In the data rows, 128 means zero.
Here are some points:
[110, 113, 112, 105, 82, 116, 140, 114, 132, 141, 136, 105, 152, 101, 132, 101, 139, 132, 145, 84, 115, 153, 173, 153]
[165, 163, 125, 118, 162, 88, 113, 115, 174, 125, 150, 111, 117, 149, 135, 131, 101, 120, 100, 118, 83, 143, 105, 143]
[142, 174, 108, 129, 118, 99, 99, 116, 168, 143, 138, 113, 130, 147, 126, 120, 108, 91, 114, 127, 102, 120, 93, 150]
[115, 133, 137, 127, 152, 122, 93, 121, 127, 112, 140, 132, 99, 109, 107, 108, 106, 85, 83, 134, 144, 103, 128, 129]
[82, 141, 97, 148, 102, 142, 123, 135, 174, 133, 131, 96, 106, 128, 106, 117, 133, 98, 168, 81, 152, 113, 127, 125]
[120, 154, 103, 105, 139, 111, 108, 102, 154, 134, 134, 117, 121, 148, 123, 142, 142, 88, 124, 153, 114, 112, 70, 134]
[118, 107, 82, 116, 100, 150, 140, 108, 129, 143, 121, 106, 118, 124, 109, 129, 105, 94, 138, 123, 176, 111, 117, 137]
[130, 114, 136, 174, 149, 134, 141, 144, 100, 101, 156, 117, 71, 93, 86, 104, 147, 93, 122, 137, 180, 69, 128, 117]
[128, 144, 121, 93, 140, 95, 109, 111, 144, 132, 124, 106, 89, 147, 133, 148, 149, 108, 135, 159, 113, 109, 70, 142]
[109, 136, 112, 103, 103, 154, 143, 115, 144, 146, 152, 89, 100, 107, 106, 121, 132, 114, 127, 133, 152, 126, 135, 135]
[150, 136, 123, 89, 134, 127, 139, 105, 133, 117, 135, 107, 99, 137, 139, 130, 133, 82, 108, 168, 122, 115, 97, 166]
[126, 136, 117, 102, 94, 145, 161, 140, 114, 135, 144, 71, 108, 116, 121, 128, 129, 100, 119, 137, 166, 123, 120, 123]
[131, 147, 95, 100, 102, 136, 147, 96, 130, 140, 142, 86, 86, 105, 126, 116, 110, 108, 113, 127, 154, 130, 138, 142]
[106, 111, 101, 102, 107, 169, 142, 99, 115, 140, 120, 90, 103, 124, 143, 120, 119, 100, 142, 138, 162, 144, 120, 163]
[149, 143, 128, 91, 134, 129, 131, 99, 130, 137, 136, 124, 95, 129, 121, 134, 132, 106, 126, 156, 114, 106, 97, 148]
[152, 136, 147, 141, 131, 161, 156, 151, 98, 75, 170, 97, 87, 100, 79, 115, 145, 87, 107, 151, 166, 61, 143, 132]
[157, 122, 153, 152, 116, 167, 159, 135, 56, 106, 170, 93, 71, 97, 64, 133, 151, 105, 108, 169, 152, 73, 140, 119]
[110, 128, 105, 85, 97, 149, 156, 114, 110, 136, 144, 91, 80, 131, 100, 124, 130, 99, 140, 142, 160, 114, 120, 159]
[151, 131, 147, 118, 124, 157, 150, 133, 68, 95, 167, 118, 58, 107, 99, 126, 152, 100, 111, 157, 170, 76, 152, 132]
[148, 135, 126, 68, 140, 118, 136, 76, 129, 132, 131, 129, 142, 139, 113, 136, 109, 83, 134, 164, 107, 118, 86, 167]
[115, 137, 113, 121, 110, 170, 159, 101, 129, 142, 145, 99, 101, 125, 105, 123, 117, 91, 139, 151, 171, 139, 133, 122]
[161, 130, 138, 126, 120, 88, 111, 102, 153, 117, 169, 91, 114, 129, 116, 144, 107, 117, 125, 120, 90, 163, 91, 139]
[135, 113, 113, 115, 79, 111, 121, 97, 151, 132, 168, 61, 104, 117, 97, 127, 116, 144, 131, 105, 138, 178, 119, 142]
[168, 134, 144, 126, 113, 80, 99, 118, 162, 124, 127, 125, 127, 139, 118, 128, 135, 121, 131, 129, 94, 158, 123, 162]
Here are 12 more points, each followed by its number:
[168, 137, 133, 124, 135, 91, 71, 135, 163, 137, 140, 138, 114, 139, 109, 116, 137, 100, 133, 144, 90, 145, 66, 144] 0
[138, 107, 142, 130, 108, 134, 143, 127, 156, 137, 178, 88, 127, 121, 121, 128, 110, 92, 143, 119, 132, 153, 121, 122] 1
[157, 160, 129, 118, 113, 63, 117, 114, 135, 110, 149, 137, 115, 154, 131, 103, 170, 127, 119, 125, 84, 161, 99, 141] 2
[156, 129, 134, 96, 122, 104, 118, 118, 134, 130, 187, 102, 105, 144, 158, 131, 127, 117, 144, 103, 150, 156, 118, 163] 3
[152, 145, 157, 89, 153, 84, 112, 105, 162, 107, 161, 107, 139, 158, 180, 120, 156, 130, 132, 116, 71, 134, 90, 176] 4
[138, 131, 184, 96, 152, 137, 151, 145, 157, 102, 152, 154, 89, 127, 151, 106, 144, 137, 130, 115, 137, 98, 149, 157] 5
[128, 130, 134, 96, 83, 135, 136, 116, 185, 140, 142, 122, 102, 146, 154, 86, 131, 140, 164, 110, 140, 170, 172, 136] 6
[151, 160, 148, 87, 104, 117, 107, 76, 175, 121, 136, 101, 98, 149, 199, 107, 72, 101, 151, 151, 95, 133, 111, 158] 7
[153, 158, 128, 75, 138, 105, 143, 94, 168, 170, 132, 146, 108, 146, 239, 126, 96, 87, 146, 133, 89, 118, 85, 186] 8
[139, 166, 101, 94, 77, 120, 120, 70, 162, 156, 141, 104, 119, 136, 229, 129, 133, 129, 138, 161, 95, 105, 110, 169] 9
[117, 107, 118, 116, 141, 156, 134, 124, 104, 85, 159, 142, 97, 97, 224, 117, 113, 144, 136, 151, 150, 67, 112, 173] 10
[122, 166, 115, 112, 122, 120, 146, 64, 147, 115, 142, 76, 128, 110, 223, 107, 152, 142, 152, 179, 105, 114, 119, 198] 11
Which of these numbered points is nearest to each point below, looking only along the 8 directions in which the first points spread most? Its number follows each.
[113, 121, 98, 162, 115, 123, 149, 125, 136, 146, 144, 94, 139, 122, 146, 138, 143, 92, 139, 106, 154, 127, 112, 120] > 1
[94, 92, 91, 112, 108, 146, 178, 93, 182, 147, 149, 112, 115, 119, 142, 110, 174, 149, 127, 160, 135, 175, 168, 126] > 6
[155, 113, 173, 145, 102, 118, 133, 147, 124, 129, 158, 160, 107, 118, 91, 105, 141, 105, 127, 133, 149, 88, 147, 142] > 5
[113, 93, 69, 105, 95, 159, 204, 101, 163, 129, 131, 95, 129, 123, 128, 119, 172, 137, 108, 136, 141, 161, 175, 139] > 6
[109, 154, 130, 121, 132, 81, 113, 110, 125, 158, 153, 90, 146, 114, 131, 98, 101, 138, 146, 163, 63, 163, 119, 134] > 3
[159, 146, 136, 94, 130, 88, 125, 55, 135, 138, 143, 134, 134, 151, 154, 140, 113, 167, 131, 132, 75, 105, 114, 158] > 4
[179, 164, 157, 90, 119, 120, 127, 103, 185, 111, 142, 138, 167, 152, 145, 124, 133, 128, 157, 169, 67, 155, 117, 171] > 4
[150, 163, 111, 91, 119, 105, 162, 71, 125, 145, 115, 92, 149, 112, 169, 139, 157, 141, 114, 133, 146, 117, 160, 140] > 11
[118, 114, 99, 86, 126, 122, 165, 87, 183, 122, 139, 123, 140, 135, 146, 138, 186, 139, 101, 165, 102, 161, 124, 164] > 11
[166, 127, 152, 154, 139, 137, 147, 128, 73, 89, 147, 125, 125, 104, 121, 84, 127, 82, 139, 122, 107, 95, 165, 130] > 5
[183, 149, 155, 113, 137, 98, 124, 62, 178, 135, 111, 117, 122, 167, 127, 113, 134, 106, 113, 172, 119, 151, 135, 148] > 7
[98, 75, 98, 99, 102, 147, 166, 96, 178, 147, 125, 112, 133, 124, 139, 139, 174, 147, 149, 142, 129, 138, 148, 115] > 6
[84, 94, 89, 128, 95, 143, 149, 95, 116, 136, 131, 114, 124, 123, 93, 125, 123, 119, 154, 136, 144, 137, 125, 127] > 1
[140, 125, 104, 137, 146, 104, 96, 108, 121, 116, 157, 74, 131, 128, 117, 135, 143, 72, 139, 104, 102, 121, 64, 142] > 0
[108, 160, 129, 141, 105, 114, 142, 124, 142, 129, 157, 84, 155, 150, 103, 110, 142, 99, 158, 119, 151, 139, 164, 133] > 1
[90, 130, 116, 121, 118, 143, 156, 98, 143, 131, 169, 100, 144, 92, 225, 115, 172, 97, 169, 119, 167, 116, 141, 142] > 6
[121, 90, 141, 122, 137, 140, 172, 137, 110, 81, 184, 114, 132, 120, 94, 99, 151, 84, 126, 126, 116, 65, 127, 135] > 5
[170, 142, 140, 84, 126, 70, 144, 57, 144, 144, 159, 132, 135, 132, 145, 138, 150, 130, 92, 156, 102, 119, 124, 168] > 4
[130, 155, 162, 126, 129, 81, 126, 106, 134, 124, 136, 121, 159, 153, 122, 109, 145, 105, 148, 122, 98, 149, 123, 164] > 2
[127, 128, 135, 119, 125, 107, 163, 122, 133, 119, 147, 111, 143, 137, 140, 130, 146, 102, 137, 126, 74, 102, 93, 149] > 2
[156, 137, 125, 104, 102, 84, 129, 90, 138, 111, 140, 140, 152, 151, 113, 146, 137, 145, 145, 160, 111, 126, 115, 148] > 2
[148, 149, 139, 90, 148, 73, 147, 62, 145, 145, 147, 123, 152, 165, 133, 139, 131, 110, 126, 172, 116, 147, 142, 158] > 7
[143, 156, 155, 111, 176, 115, 132, 74, 177, 131, 135, 118, 129, 156, 144, 151, 124, 126, 141, 173, 100, 139, 132, 149] > 7
[131, 177, 136, 90, 132, 93, 111, 81, 178, 112, 163, 129, 149, 166, 104, 143, 119, 126, 158, 168, 61, 171, 132, 164] > 4
[135, 177, 143, 138, 122, 116, 140, 74, 126, 115, 141, 101, 149, 140, 149, 105, 151, 108, 147, 132, 66, 152, 138, 136] > 2
